The rows of M fall into several groups, and each row is roughly a mix of its group's hidden directions.
M (106 x 10):
[[-15   4 -29 -13   3 -12  12 -50  -8 -19]
 [ 21 -24 -17  -2 -15  18 -32  24  24  22]
 [ 20 -22 -14  28 -34   6   4   2  24  29]
 [-14 -39 -18  12  -3  -3 -16  20  39  13]
 [-10 -31 -44  -3  -8 -15 -25 -12  -6  22]
 [ -7 -17  -4  28  10   6 -31  11  15  43]
 [  7  34  13   1  31 -15  15 -33  -5  25]
 [  6   2  46 -10  -5  -2  12   6 -13 -44]
 [-48  34 -14  19  -9  -9   5 -12  -1 -13]
 [-17 -19   1  29 -13  12 -26  31  10  31]
 [ 25 -19 -14 -35   5  33  10  15  25  10]
 [-16  13   7 -16  53  -1  -3 -10  27 -11]
 [-25  23  30  -5 -20   6  14   8   6 -42]
 [-24  13   3  -2 -46   3  18   7  -4 -34]
 [  2  -8 -11 -23 -11   3  -9  23  47 -28]
 [ -7  -5 -15 -40   7 -16  -9  -7  14 -45]
 [-13   2 -14  14 -22  12  22  25  45  13]
 [ -4  -9  42  30   5  20  -3  26   9  23]
 [  2  18 -19  17  29 -31 -24 -21 -10  25]
 [  8  27   9  -3  25  -5  53  -8   7  -9]
 [ 11  -5  43   7 -31  13   5  17 -28 -14]
 [ 24  20  -6 -36  18   8  -8 -21 -21 -29]
 [ -2   0  -4  29  28 -13   1 -22 -26  39]
 [-22  23  -8 -30   4  27  24   1  24 -25]
 [ 14  -2   5  20  11  13 -16 -10 -35  45]
 [ 21  13  21  -3  -4  12  23 -13 -49  10]
 [ 29 -21  18  22 -31   3  -1   5 -22  31]
 [  8   9 -34 -24  24 -13  30 -28  -3 -14]
 [  4 -13   9  20  -3  -3 -30   4 -22  49]
 [-10   5  16  12  33 -39   2 -22 -16 -25]
 [-19 -22  20  31 -23  22  -8  34   0   9]
 [-16  14 -12 -29  32   0  11 -10  34 -26]
 [ 10   4  -7 -10  29   0   5 -40  -1  43]
 [ 37   1   3  -5 -24   2   4 -25 -43   1]
 [ 19   0  47  -4  30   8  -6 -11 -28   8]
 [  2  24  26 -13 -13  16  26   3 -26 -37]
 [ 22  -3  23  24  35 -17 -12  15  32  -7]
 [-29  13 -21  15 -10 -27   3   9   2 -43]
 [ 10 -17   7  24   2  13 -32   3   0  48]
 [-31 -18   0  16 -20  22   3  32  23 -23]
 [ -6   7   0 -27  23 -18  17 -11  18 -46]
 [ 21 -26 -22 -34  20 -11 -13  -5  23 -21]
 [ 40   4   4  -1 -24   8  -1 -22 -40  11]
 [-15 -29  -2  10   6   0 -25  28  44  -2]
 [ 32  -6  18  17 -20  -2   1 -15 -32  34]
 [  4  -8  14  36 -30 -17  -6  -2 -40  11]
 [  9   9  16   2  33  -4  26 -36 -31   4]
 [-27   2  -6  29 -34  -5  22  29  20   7]
 [-25  -7 -46  20 -19  -3 -11  11  19  18]
 [-22   5  -7  36 -24  16   6  26  30  18]
 [-18 -15 -34  12   8 -15 -27   9  37  14]
 [-15  -8 -40   5  32 -17 -15  -2  33   8]
 [-17   7   6   1 -11  10  28  31  27 -38]
 [-18  15 -37  16  34 -20 -22   2  17   3]
 [ 22  -1  -1  -8  49 -25   1 -25 -19  -4]
 [-22  28  11 -12  30 -12  21 -19   2 -33]
 [-21  25 -35 -25  -2   3  24 -13  17 -23]
 [ 22 -29  -4  15  -5   4 -44  14   1  27]
 [ -7  19  43  10  -2  11  38   5 -10 -23]
 [ 10  -9  12  27  -4  10 -26  17   0  49]
 [ 23  35  -5 -16  25  10  -9 -19 -18  31]
 [-12  -2   0  21  32 -26  -9   6  44 -13]
 [  1 -25 -21  23   4  -3 -35  10  22  33]
 [-23   9 -18 -23  10 -13  16  -3  37 -34]
 [-19  25 -29 -26  24   2   4 -20  32   2]
 [ 34 -24   7   9  10   7  -8  14  41  25]
 [ -2  -2 -28 -36  10   9   9  11  39 -23]
 [  5 -15  -2  22 -15   2 -16  -9 -41  39]
 [ 11 -25 -32   5  -2   7 -30   6  34  24]
 [-22  -2 -10  -1  -5 -12   1  17  52 -27]
 [ -1 -25 -33 -26  20 -27 -28  -1  14   4]
 [ 44 -33  17 -19  -2  23   6  15  -5  10]
 [-27  19 -21  -5 -17 -14  20   0   2 -46]
 [ -7  16  50   5  17   5  25  -9 -23 -11]
 [ -5 -16 -21  15  32  -7 -24  -4  24  37]
 [-25  26   0 -33  14   3  13 -24 -13 -31]
 [  3   5  -5 -35  10  -9  10   4  30 -45]
 [ -7  -7  18   4  14  37 -13  34  29 -18]
 [-15 -10  16  35 -38  -1  -7  29  21   0]
 [ 22  19  30   9   4   2  39  -7 -33   2]
 [ 42 -14 -22 -41   9  13  -9  -1  -4   4]
 [  6 -24  -4  29 -19   6 -32  22  15  30]
 [  9  13 -17 -23  23 -22   8 -48  -8  -4]
 [ -6  25  -6 -42   2  15  32 -11  -1 -25]
 [-16   8   5  -6 -19   2  38   6   0 -48]
 [  0 -13 -13   9  -9  24 -29  36  25  26]
 [-26  -9  12  19 -16  16  10  42  24 -16]
 [-10  -5 -10  30   8 -15  28 -29 -37   6]
 [-23  40  12 -13  12  20  30 -18 -15  -8]
 [-17 -14 -30  20  11 -22 -20 -14  22  32]
 [  4  26  17  -8  -2  -5  20 -29 -45 -13]
 [ 34 -13  39   8 -13   2   7  -2 -35  13]
 [ 30  -7   7   8 -27  21   8   7 -33  33]
 [ 24   8  15  23 -38   0  20  29  -6  20]
 [-11  -5 -35  16  35 -19 -18 -10  18  23]
 [-31 -14 -27  23  26  -7  -5 -13  26  22]
 [-30  24  -6 -15  14  17 -16   4  44   4]
 [  1 -18  -2  30  34 -32 -29  -3  15  10]
 [ 11   7 -21 -35  26 -24   9 -31  17 -10]
 [-29 -14 -17  20 -42  10  -7  11  17  21]
 [ -4  -3  15  43  26 -22 -21  -6 -22  17]
 [ 30 -31   1  15 -23   1 -28  13 -17  24]
 [ -3   1   5 -30  49  -8  -7   2  23 -22]
 [ 17  18  10   3 -37  27  19   5 -25 -27]
 [-15  11 -18 -21   7   2  18   6  29 -47]
 [ -7 -34 -24   4  -1 -25 -45  -7  -4   4]]
One row of each group comes first, with its name. Which group is each row after those in?
[-22 -19  -7  35 -18  -6 -34   3  -6  28]	<6>
[ 33  -1  41  -1   8   5  -8   1 -37  17]	<78>
[-35  19 -33  -5  13 -11  12  -7  23 -29]	<47>

[-22  -7 -27  13   6  -9 -20  20  37  29]	<78>
[ 27   1  18  26  47 -19  -1  -5   0  13]	<6>
[-11  21  24 -15  -3 -10  28  -7 -10 -46]	<6>
[-22  15 -29 -37  13  -1  23 -17  15 -20]	<6>
[-10  30 -25 -27  16  -8  16 -21   9 -34]	<78>
[-23  29  19   5  -5   6  40   4   2 -32]	<78>
[ 14 -13   9  35  -5   8 -18  29  31  25]	<6>
[-10 -19   1  23 -25  21   3  37  33  -5]	<78>
[-21 -14 -29  17  -8  -3 -36  -1  -1  37]	<78>
